Each named move below is a turn or a mirror, shown by a few rows before and after it. Which moves, in which order, take the first row of each later pair to the second? The first pair is answered.
j396 (before -> after):
[ 10   7  16   5  -6 -10  15   0  16  -2   9] -> [10  3 12 -3 -3 -8 19 -3 21  1  4]
[ -5   4   8 -14   6  16  -4  17  10   0 -10] -> [ -3  11  13  -3  -2  18 -14  21   3  -4  -1]
[ 13  12  -8  31  -8 -13  -4  -9  -9  -5   6] -> [  8 -12 -15   2   3 -12  16 -16   9   6 -21]
j450 (before -> after):
[ -2 -64 -12 -30  -1   9 -31 -19  -5   7 -14] -> [ -6 -51 -17 -25  11  -1   6 -35  24  16 -36]
[ 19   1 -23 -12   8  13  -9  20  -7  10  21] -> [ 14 -15 -22 -17   0  13 -17  14  -6   5  13]
[ 15  26 -22  24   6 -22  26  -4  -7  -6 -13] -> [ 14  27 -18  22   5 -17  13  11 -22 -12   1]
j103 (before -> after):
[ 25   0 -22  16  20 -16  -6   9 -30   8   0] -> [ 31  -9 -11  10  18  -9 -16  15 -35   5  10]
[  0 -12  18  -9 -10  18   5  -2  33   7  -2] -> [ -9   6   7  -2   1   8  23 -10  30   7 -18]
[-13  19   9  10  -7  -2  14  -4  13  -3  -4] -> [ -3   3  26   0 -15   6  -2   1  13  -5  10]
j228 (before -> after):
[-18  10   3  20 -16  -8 -23  -9   0 -15  10] -> [-25  24  13  -4   9   3  -2  13   9  -6  18]
[ 21 -31  -6  -4   6  -9 -18 -17  -1   6 -14] -> [ 25 -14  18 -14  17  -1   7  -9  21   9  -5]
[  4  19  12   7   7  -1  -4  23 -12   3  16] -> [  8   8  -1  18  -4 -14 -17  15 -18  -5  11]

Each pair is 2 to 3 moves apart.
[ -1 -18 -18  -7   5  -6 -33  -3 -37   4 -24] -> [ -2  15   6  -9  19  10 -22  32 -42   0   7] : j228 then j228 then j396
[  3  35   3  36   8 -21  27 -13  38   0  -4] -> [ 9 37  2  3 42  1 40 24 16 13  6] : j450 then j396 then j450
[  3 -14 -31  20  -5 -14 -44   3 -40 -11  14] -> [ -8 -16 -45  28  -3 -23 -29 -22 -28  -9  -8] : j103 then j450
[-20  -1 -19 -10  27   0  22  -7  -3  15 -40] -> [  0  39  29  25  -1   1   6  13   4 -14  16] : j396 then j450 then j228
[-10 -52  26 -56 -16  27 -11  18  21  24   0] -> [-11 -26  15  24 -60  -8 -59   2 -12  -9  19] : j450 then j228 then j396
[  4  28 -13  13  23 -12   7  11  -5  -4   3] -> [ 19 -27 -11  -1  -1  -8 -24  -8   5  -6  -6] : j103 then j396 then j228
[-15 -34  -5 -26  -9  25 -15   4  12   6   6] -> [-16   0   5  17 -28  11 -32   6   4 -11  35] : j450 then j396
[ -8  12   7  -4 -11  16 -26  25 -14  -3  21] -> [-22  24 -10  12  -6   3 -13  13 -25   0   4] : j103 then j450
[ 20   9   7 -17  50   8  50   9  21  16   0] -> [ 34  23  21  38  11 -22  31 -17  26 -13   8] : j228 then j228 then j396
[-14  -2 -10   2  -6 -10   1 -13   7   4 -12] -> [-14  -7   3 -14   0   3   4  -4  20   6  -4] : j103 then j450 then j228
[  4  25  31   8 -34   8  10   9  18   3  26] -> [ -4  20  13  -6 -14   0  43  -5  31  19 -12] : j103 then j396
[  6 -18  -5 -22  -2  16 -16  10 -25   3  -6] -> [  4  -3  -8 -13   9   3  26 -10   6   9 -26] : j450 then j450 then j450
[-34  33 -11   7 -23  13 -21  16 -38  -7  29] -> [-29   9  -2 -42   2  20  43  -3  28  17 -11] : j396 then j228 then j228
[ -3  17   1  -5  -6  22 -19  34 -24   9  48] -> [-22  23 -32 -15  25  13  15  23 -23  25  10] : j103 then j396 then j450
[ -2 -11  -2  -9   2   0 -32  -3 -22 -19   0] -> [  5  -9  12 -11   9  -6  11 -25  23 -10 -17] : j396 then j450 then j228
[ 10 -30 -12  -5 -14  10 -20 -13  -7  -3   5] -> [  8  12  13  14 -12   4  -7   0   4 -13  33] : j450 then j228 then j396
[-13   8   4   3 -24  16 -14  10 -20  -7  17] -> [ -4  -1   4   3 -16  -2  25 -26  19   2 -13] : j396 then j228 then j450
[ -4 -14 -17 -22  28  -4  23 -11  -2  16 -31] -> [  1   7  -7  27 -12 -11 -32   5 -35  -9  12] : j396 then j450
[ -1  20   2  -1  22   9   7  20 -11   6  10] -> [  3 -20   0 -10   2  -2   6 -15  10   7 -18] : j450 then j228 then j396
[ 10  17  -5   6  18 -13  27  -5  -3   1  -3] -> [  6 -16  -9 -22  23  -1  13   4 -12   8 -10] : j450 then j450 then j396
[ 15   9 -24  29  23 -24  -6  10 -43 -10 -12] -> [ 12 -17 -28  25  14 -21 -19  -1 -44 -10 -21] : j450 then j450
[  3  -9 -13  -3  -9   6 -30  13 -34   2   7] -> [ -6  -1 -20  -7  -1 -12  18 -20  11   8 -31] : j450 then j450 then j450
